One turning vector, and how many steps it has turned
The counts run from 0 to 362.
[ -2  -9  24  -1   2 -16 -31   5  18   4  10 -15   5   4  -5   7   4 -23
   0  -8  24  -3 -29 -14  -3  13   8  -6  14  -1   9 -12 -34  13  11  -3
  -9  12 -17  10   4  26  -2 -32  -1 -13   6  -5  -9 -18 -29   5  -8   7
 -22  15]  98
[ 17 -26  10  12  23  18 -12  -9  -3 -10  -2   6  -1  18  11  16  20 -13
  -5   2  17  32  -5   0   2  -2  -1  -9  31 -15  16  11  14 -13  -1   1
  -6  -4  -6  21 -14  32 -18 -11   8  18  -5 -14  13   2 -25  18  -8 -10
   7  17]  248
[-16 -15  16   8   8 -18 -16  17   7  22  -3 -11 -14  16  -3  33  34 -17
  15  17   5  13 -20  -6  -5   7   3  -4  38 -10   8 -10   2  -4  19  -4
  -9  12  -8  16  -4   8   3 -15   0   5  18  -9  17   8   0  27   1  20
   9  -4]  348
[ 19 -14   6   9  25  15 -12 -13 -11 -16   0   8   3  15  10  10  20 -24
 -15   2  15  33  -4  -6  -4  -1   0  -9  23 -15  19  21   8  -3  -7   5
 -11  -3  -7  13 -17  39 -13 -13  12  10 -12 -13  10   5 -28  10  -8 -18
   4  24]  249
[  6  12  24  -7  -3 -12 -25 -12  21   0  22 -12   1   5   2   6   6 -26
 -16   1  10  17  -3  -3 -14   1  10 -13   1 -29  26   8 -32  16   7  -5
 -20  -7 -11  -1  -7  30   7 -24  18   0  -5 -18 -16   1 -31  13  -7   6
   7   7]  86
[ 11  -1  20   2   7   8 -21 -20  28  -3  14 -16 -15   1  15   9 -20 -20
 -19  -1  10  12 -17 -19   1  14 -13  13  12   1  -6  -1  -1 -11   3   2
   2 -15 -13  22 -43  15   5 -18  -6  20  -1  -4   8   1 -16  29  -7  -4
 -24  10]  198
[  3  -3  23  15  -7   2  -9 -12  13  -6  11  -7 -18  -2  -3   9  -6  -5
   1  -9  -1  20  -2 -27  -2   4  -8  15  29 -12   6  -6  -1 -17   2   3
  -5 -14 -15  33 -14  11  13 -22   3  29   1   4  38  -7 -27  25  10   4
 -11 -15]  227
[-11   5  21  11   0 -10  -9   4  11   5  -3 -18 -14   9 -12  11  37 -14
   7  12   2   4 -13 -15  13  31   1 -25  18  -6  12  18  18 -11  -7 -18
 -18   7  18  19  -2  39   8 -14  22 -23   7  -4   8   6 -10  21  -5   4
 -10   2]  304
[  3  -5  21   8   9   9 -17  -9  35  -7  32 -11 -16  10   2   6   2  -3
 -32   3  12   5  -7  -3  -1  20   3 -14  14 -12  12  11  -4   6   0  -7
  -5 -22  13  17 -23  37  11  -1  21   5  -5 -10 -10  -3 -27  20 -14  -5
  -9  19]  158
[ -2  -3   2  15  -9 -15  -9  17   0   7  -5  -3   6  11  19   9  27 -19
  12  21  23   2 -42 -20 -29   5  10   4   8  -6  -7  -5   3  -7   9  -7
  -9   2 -17  28   0   4   3 -21 -19 -25  15  12  19  16  -8  18  -3  -1
  -1  -9]  356
[ 18 -37  12  18  13  17 -13  -2   5  -4  -2   5   0  14   0  21  17  -6
   0  -1  16  30  -4  -3  -2   0  -1  -8  37 -10  18   4  12 -19   8   0
  -2   0  -9  26  -2  25 -10 -16   4  28  -4 -17  16   4 -19  24  -6   0
   7  12]  247
[ 12  22   7  14 -24  -4 -23   3  14   2   6 -12  -7   4  17 -18   1 -21
  -3   4  17  -4 -21 -23 -12  19   5  -9   3  -1   0   1 -27  -5   8  -4
  -6  -6 -33  21   7  21  17 -40 -15 -17  14   7 -13   0 -20  17   7   8
   4   6]  79
[ 11 -11  24  10  16  -2 -12 -16  -5 -18  21  22  -2   2  -1  20   1 -16
 -11   2  15  12  -6 -22  -9  -8  -7 -14  26 -10   9  21 -10  -9   4  -2
  -9  -6  -9  28  -5  25  -6 -36  18  17   1   4  22  -7 -34  -4 -25 -13
   0   6]  219
[ -7 -11   9   0  14   9 -13   4   6 -12 -13 -10  -7  15  -3  26  44 -18
   1   2   2   8   0 -13  -4  15   5  -8  34  -7  19   6  26  -2  11   3
  14   3  -6  20   2  24  -4 -15   5   1  10 -15  31  24 -10  10  -7  14
 -11  17]  276
[  9  -3  16   2   2   6 -15  -8  42 -10  28 -13  -7   6   6   4   0  -7
 -26   2  21  -1  -6  -6 -11  23   4 -14  -2 -10   8   9   2   9   1  -8
  -7 -11  13  20 -20  40   4 -10  13  -4  -4 -10 -22   1 -22  13 -21 -12
 -13  20]  159
[ -1   8   8   6  13   5  -4  -4  10 -26  28   8  -1  17  15   5   5 -10
 -30   9  22  -4 -17 -12 -25   8   7 -12  12 -18   6   5  -6  23  -5   7
  -2 -26   0  22 -20  30   4  -7   9 -18   5   6  11  -5 -39  -7  -9 -13
  -1  13]  148
[ -4   4  -1  14  19  11  -9   2  13 -22  16  -9 -34  17  -9  13  11 -12
  -9   9  10   7  -2 -15 -13  24   1  -3  38  -5  -2  -9  16   5  10  13
  -6  -7  11  32 -26  18   2  -7  -7  21  16 -19   7  -7 -23  23   7  -5
  -4  -2]  185
[ 12  13  13   4  12 -11 -18  -8  -4  10   8   0   2  22  24   7  -2 -11
   6  27   7  14 -26 -11 -17 -15  -2  -7  12 -18  21   7 -22  -3   7 -18
 -22 -13  -8  16 -22  16  -8 -12   6 -17   9  -1  16   1 -34  19 -12  -7
  23   6]  45
[  7 -18   9  18   9   1 -12  -6   3  -1   6   9 -13  13  23   4  -6 -20
 -14   9  20  13 -33 -26   6  -3 -18 -12  11   9  -9  23  -1 -18  -5   1
  -3  -8 -10  37 -26  19 -12 -28  -7   5 -13  25  12  -2 -28   9  -7 -10
   0   8]  210
[-12   6  10   3   2 -10 -10   4  10  -4  -5 -21  -9   7 -11  18  41 -21
  10  13   7   9  -3 -11   3  31   1 -13  13  -9  12  12  24  -4  -6 -13
 -16  16  18  21  -5  36   1 -16  17 -18  11 -18   0  16  -6  25  -1   2
 -13  -2]  305
[ 14   3  17  12   5   1  -9  -1 -10  -2   0   3  12   5  12   5  22  -8
   1  19  12   4  -9 -15  -2  13  -8 -21  13 -11  13  22  11 -19  -9 -19
 -12   4  -3  30   2  35  -8 -31  12 -22  14   5  14  11 -19  13 -29 -19
   9  17]  293
[ -6  13  14  19 -12 -10 -20   5 -12  -5  -4 -11 -11  18  -5   0  13 -14
  11  18  10   2 -12 -24   6  26 -10 -15  25   4  13   5  -6 -11   8 -19
 -14   9   1  25   5  26   0 -27  -2 -28  39   5  11  -3 -12  22   0  -4
   0   4]  8
[ 12 -13  -9   0  13   3  -7  -2  34 -17   3  -6 -22  17   6  21  26 -23
 -14   3  16  14  -2 -10 -19  14  -1 -15   7  -3   8  14  25  -4  12   8
   4   8  11  34 -15  24 -14 -18  -2  13  -4 -18  -8  30  -9  15  -7  -3
   0   2]  204
[ 21   0   2   3  -7  -4 -12   1  50 -19  13 -11   6   3  12   9  -9 -17
 -13  -6  21  -2  -3 -20 -26  21  -7 -17  -5  -4   9   3  -7   3   6  -5
   5  -1   4  34  -5  37   3 -34   2 -19   1 -11 -15  12  -6   4 -17 -10
 -16  12]  161
[  1 -14   5   7   7 -12 -16  20  35  -6   9 -16  -2   6   8  13  11 -32
 -19   7  12  -4  -3  -8 -28  12  -3 -16  -1 -11  25  -2   1  14  10  12
   1   5  13  34   8  15   8 -17  -1 -18 -25 -19 -12  23 -19   9  -2   9
  -3 -20]  132
[ -2   5  13  -3  -3 -11  -7  -3  13  -9  -7 -14  11   3 -11  28  23 -35
  13   6   9  23   4 -17 -14  16  -4   4  15 -23  22  -4  11  -3   0  -4
  -4  15   0  17  -7  22  11 -22  12 -14  11 -40  13  25  -3  13   0   3
 -13  -2]  307
[  2   1   3  18   7   7 -22  15   8  -2   8  -9 -10  13  19 -13   6  -4
  -5   3  22 -15 -37 -15  -8  21   7 -12  22   2  -4 -14 -15  10   5   2
  -3  -9 -22  25  -2  27  -4 -21 -21 -19  14  19   3 -17 -32  21  -1  -5
  -4  18]  109
[  8   9   7   5  -2   4 -10  -8  10   0  15   4  -2  20  24  -1  24  -8
 -18  18  14  21 -23   1 -22 -12  18  -2   6 -30  15  12 -15   5   3   2
 -12 -29 -19  12 -15  16  13   1  11   0  -5  -1  -3   7 -42  20   1   9
  25   7]  75
[ -6   2  -2  14  -8  -8  -5  13  -6   0  -9  -1  -5  16  18  13  34 -19
  11  20  19   8 -31 -20 -28   9   6   5  20  -8  -6  -9   2  -1  10   2
  -4  -3 -25  27  -8   6   2 -25 -22 -16  28   6  23  15  -8  14   8   7
   8  -1]  357
[  9  19  -6  11  -1   5 -25   8   2  -1   2 -19 -16  22  -1  -2  29 -29
   2  23  11   2 -13  -9  -7  23   9 -16  13   4   8  11   2  -2  14  -7
 -19  13  -5  13  -1  25   3  -7  -4 -15  24 -19 -25  13 -12  33  -3  -6
   8  13]  39
[-12   9  -5  15  -4  -4  -4   9 -11   1  -6  -2 -16  21  15  17  38 -18
   3  20  12   9 -24 -19 -25   5  14   2  29 -12  -2  -4   0   5   8   8
   1 -10 -26  16 -12   7  11 -19 -16  -4  30   3  26  16 -11  13  16  16
  13   2]  358
[ -6  13  28   9  -6   7 -22 -10   0   7  18 -14  -1   4   4  -1  20 -25
 -18  20  19  11 -22   0  -4  19  14  19  10 -17  -6   2  -3  -1   8  -8
 -27  -5 -26   2 -17   9  24  -5   0   8  15  -9 -12   3 -24  38 -12  -4
  -7  15]  362
[ -3   6  -8  16   7   9 -17  19  14 -13   8 -13 -24  18   0  -1  28 -10
 -11  -1   9 -16 -10 -13 -20  31  19 -22  34   0   6 -10  -7  18  15  10
   3  -6 -16  18   9  28   8 -16 -11  -6  18   4  -6  -1 -22  13  10  13
   3  15]  111
[  8   5  14  17   2   6 -25   5  -7  16  -1  -5  -7  28   9   0   8 -15
  -4  15   8   3 -37 -22   9   0   6 -15  27   8   7  21 -26 -11   9 -15
  -9 -14 -23   6  -9  24  19  -6   5  -8  12  10   4 -10 -16  24  -4  10
   9  25]  36
[  5 -27  -6  14   9 -11  -8  17  24 -15   9  -1 -10  15  -4  27   3 -16
   1   2  25   8  -8 -14 -15  13 -16 -23  30   6   7  -8   3  -5  13   4
   6  10  11  42  -2  28 -14 -28 -13   1  18 -16  -3  -4  -8   7  -6  -4
   1   5]  173
[  6  10   0  16   4   8 -26  12  -2   6  -2 -14 -19  27   1  -3  29 -22
   2  25  14  -2 -28 -14   3  19  11 -21  16   7   4  18  -2  -8  11 -15
 -19   2  -3  13  -4  28   8  -3  -1 -16  14  -4 -19   4 -15  36  -4   1
   9  15]  38
[  1 -10  10  14  -6   5 -10  13   9   7 -13 -17   6   9  -9  15  26 -28
  13   8  14  18 -18 -19  -2  26   4  19  26  -8   2 -10  16 -14   6  -5
  -6   5 -16  23  -6   9  32  -2  -8  -5  13 -27   7   7   0  39  11  10
 -19   1]  317
[ 19   2  -3   4  -7   7 -11   4   6   0 -11  -8   8  29  18   9   8 -29
   3  16  17  26 -26 -15 -23  -4   8  20   8 -13  17  -6  -6  -9  11   0
  -5  -9 -16  21 -18   7  17   6 -13 -14   4 -32   1  17 -11  34  13   8
   5   3]  32
[  9 -10   8  15   1  15 -13  -8  13  -8 -11 -11 -12  11   9  -3  21 -24
 -18  -8  10  18 -29 -21  11  21   7   0   4   2  -7  26  12  -8 -15   2
  -5  -7  -9  18 -22  34   5 -11   5   2 -29  12   3   2 -21  22  10  -3
 -24  12]  241
[ 16  21  -6   3  -2   3 -24   5   6  -7   1 -16 -10  18  -5   6  23 -33
   4  19  11   6   1 -11 -17  19   5 -16  14  -4  11   6  -3  -1  21  -4
 -14  16  -8  13   1  19   9 -14  -4 -10  25 -31 -24  19  -5  30  -3  -2
  10  12]  40
[  2  -3  10  16 -10  -8 -18  10  18  11  11 -15 -26  15   7  -2  22   7
   4  11   9  10  -6   2  -4  13   6 -20  27 -11  19 -16 -11  -8  19  -4
  -5  -8 -10  25   5  23  -1 -22  -9   6  22  -2  -4   0 -25  35  13  19
  28  -3]  82
